Each scene shows the same named points in several views, each turned, perhaps mirrored, and shifted as a whole.
A view may leave some points out, and in a few views one point is out of place. Which views, in the order they come, and which point in each? Write none if none.

-- scene 1 --
view 1:
  ped [-30 -30 -10 -16  27]
  Vudof [-35 -30  -1 -36  46]
  nurig [-34  -9  11 -31  23]
  zitub [-23 -35 -12 -31  55]
  bap [-40 -26   6 -43  48]
  lifin [-43 -30   0 -27  31]
  Dibur [-20  -6   9 -39  39]
  gutar [-42 -16  13 -43  37]
  vemir [-11 -28 -13 -32  57]
  pofu [-33 -29  -6 -23  33]
  rener [-41 -32   0 -36  45]
view 2:
  vemir [-23  -2  -8   1   3]
  lifin [-23  -9  19   3 -31]
  nurig [-49  -4  23   1 -28]
  zitub [-14  -5   0   0  -5]
  gutar [-26  -2  22 -14   0]
  rener [-18  -7  20  -5 -17]
  pofu [-25  -8   8   7 -27]
  bap [-24  -5  25 -11 -10]
  ped [-26  -8   2  13 -32]
  Dibur [-50   0  14  -4  -8]
  Fodiz [-20 -10   9  10 -33]
  Vudof [-21  -6  15  -4 -13]
view 3:
  bap [-13 -24  19  23  10]
  ped [  2 -12  36  -6  13]
  gutar [-11 -23  10  28  14]
  zitub [-10 -13   8   2  23]
  rener [-15 -22  23  12   9]
  Dibur [ 13 -17  22  29  17]
  pofu [ -3 -15  32   1  12]
  vemir [-1 -9  3  5 30]
  nurig [ 11 -19  41  24   6]
  Vudof [-11 -20  20  13  13]
  Fodiz [ -6 -16  37  -5   9]
view 4:
  ped [-35   4  12  16  -1]
  rener [-33  14  29  -5   6]
  pofu [-35   7  19  10   2]
  zitub [-30  -3  29  -9 -10]
  gutar [-27  11  50  -7   6]
  vemir [-26 -12  37  -3 -15]
  Fodiz [-37  10  11   9   3]
  bap [-30  15  40  -5   9]
  Vudof [-31   9  32  -3   3]
  Dibur [-26   3  51  20   5]
  nurig [-32  15  36  28  15]
view 5:
  gutar [-10  13  60   5  15]
  zitub [-29  18  44  18   8]
  rener [-21  12  47   9  28]
  bap [-13  10  54   5  24]
  nurig [ -9 -17  37  -2  24]
  Dibur [-7 -9 46  1  5]
  pofu [-28   0  31  12  23]
  lifin [-23   1  36   7  34]
  vemir [-28  14  43  19  -5]
  Fodiz [-31   1  28  13  30]
  ped [-32  -4  24  14  23]
  Vudof [-20  10  47  10  21]
view 6:
  Fodiz [-18  37  23  17  68]
  bap [-7 24 20  9 40]
  gutar [-4 17 21  1 35]
  ped [-22  36  26  10  73]
  lifin [-17  37  22  18  56]
  Vudof [-7 24 21  8 51]
  Dibur [-24  26  29 -13  41]
  zitub [ 0 15 23  2 65]
  rener [-7 27 20 14 50]
  pofu [-18  33  24  10  65]
  nurig [-34  41  27   2  43]
Views that do not fit: view 1
  moved in view 1: gutar

-- scene 2 --
view 1:
  rulem [ -8  -5   6  10  -4  -6  32   9 -19  10 -13  -1]
  demu [-16   2   5   7   9   1  19  23  -3   9   2  -5]
  rom [-22   6  10   2   9 -23  34   6   9  13   3  -6]
  kago [-13  -6  10  21  -3  -3  31  16 -19  24  -8  -7]
  Putun [ -9   2  16  13   2  10  25  25 -24   2   1 -10]
  sugut [  7   3   2  -4   1  -7  27  29  -7  -7 -12  -6]
  peb [-15  -3  18  21   6   1  29  16 -21  12   1 -13]
view 2:
  Putun [ 18  39  -4 -10  33  37  31  12 -33 -58 -41   8]
  rulem [ -1  41  -6 -12  15  31  25  14 -20 -52 -41  -1]
  demu [ 13  54  -2 -15  18  45  38   2 -24 -68 -43   2]
  sugut [ 12  55   8 -29  19  47  28   9 -31 -41 -47  -8]
  kago [ -3  40 -15   1  22  37  29   9 -18 -59 -46   4]
  peb [  5  41  -9 -19  26  34  34  15 -15 -66 -36   3]
view 3:
  peb [ 24  29 -38  12  13   5   1   1  21   3 -64   8]
  Putun [ 38  27 -27  12  18  -2   1   4  16   7 -60  12]
  demu [ 26  12 -31   8  10   1  -3  13  15   1 -71  26]
  rulem [ 38  23 -38  22   3   2 -11   3  26  -8 -72  10]
  sugut [ 46   6 -18  12   3  -3 -15  20  29  -2 -59  18]
  rom [ 13  13 -39  16 -10   2   5  24  34  -9 -76  25]
  kago [ 25  24 -45  18   8   1 -10  -1  16  -7 -67   5]
view 4:
  peb [ 19  25 -15  -7  29   1  -9  -2  16  19  16  19]
  kago [ 30  25  -7  -7  17   0 -12  -2  12  13  20  11]
  rulem [ 24  30 -20   1  15  -4 -19 -10   8  11  25   6]
  sugut [ 15  17 -42  11  14 -18 -13   4   0  16  24   1]
  rom [ 35  31 -40  12  11  17 -18  10  11  11   9  21]
view 5:
  Putun [-29  34   4  17  50  63  22  44  32 -32   7  35]
  demu [-35  30   6  23  49  70  24  25  42 -38  10  19]
  rom [-23  28  17  27  33  64  14   6  45 -24  17   8]
  rulem [-24  36  12  21  49  53  29  36  27 -22  15  12]
  peb [-21  29   9  26  41  66  28  40  34 -25   3  30]
  kago [-19  34  11  28  44  67  36  43  33 -22  12  15]
Views that do not fit: view 2
  moved in view 2: peb
